grid =
 68  44  55  -7   0   8 -24
 39 -33  28  34  46  74 -11
 58   4   8 -27   4  11 -14
-21  65  -9 -14 -29 -63  41
 51  38  56   9   5  15 -21
 52   5 -27 -49  -2 -10  12
-29  54 -17 -11 -24 -57  44
  0  42 -12 -26 -23 -46  23
 48  -9 -26 -38   7   5  10
 42  22  52  19  13  28 -20
  3 -34  -6  22  32  44  10
-38  20  22  46   8   4  20
-14  44 -19 -21 -23 -51  34
What is the top-right entry? -24
The fourth entry from the end, reading row by row -> -21
The entry just left of the centre entry -> -17
The 3rd smallest entry is -51
The entry in the top-left corner is 68
The first entry of the largest entry's row: 39
The bottom-left entry is -14
What is the entry just right of the largest entry? -11
What is the second entry on the main diagonal? -33
What is the 3rd entry in reading order? 55
What is the last entry, reading row by row? 34
The entry directly below -33 -> 4
The top entry of the column that holds the largest entry is 8
What is the entry directly above 38? 65
The entry directly below the smallest entry -> 15
The entry directly below 3: -38
The entry just right of the smallest entry is 41
The 2nd entry in reading order -> 44
The entry directly below 7: 13
What is the 5th entry from the end, reading row by row? -19
The fourth entry in reading order -> -7
The entry just left of 13 -> 19
What is the entry just right of the centre entry? -24
The entry directly below 11 -> -63
What is the entry directly above 56? -9
The entry directly above the centre entry: -49
What is the maximum? 74
The entry directly below -49 is -11
What is the entry just left of the largest entry? 46
What is the third-last entry, reading row by row? -23

Questions about the table below. Rows and columns are numbered from 1.
1) The entry at row 3, column 3?
2) The entry directly above the largest entry?
3) The entry directly below -29?
4) The entry just left of the largest entry?
5) The top-left entry?
6) The entry directly below -44?
7) The entry in the top-right corner?
8) The entry directly below the smallest entry?
-15  34  25  30  -5  -9  -6
-52   8  -8  53  28 -23 -29
-44   0 -25  31  42 -20 -40
 -7  43  33  46  17 -27  15
1) -25
2) 30
3) -40
4) -8
5) -15
6) -7
7) -6
8) -44
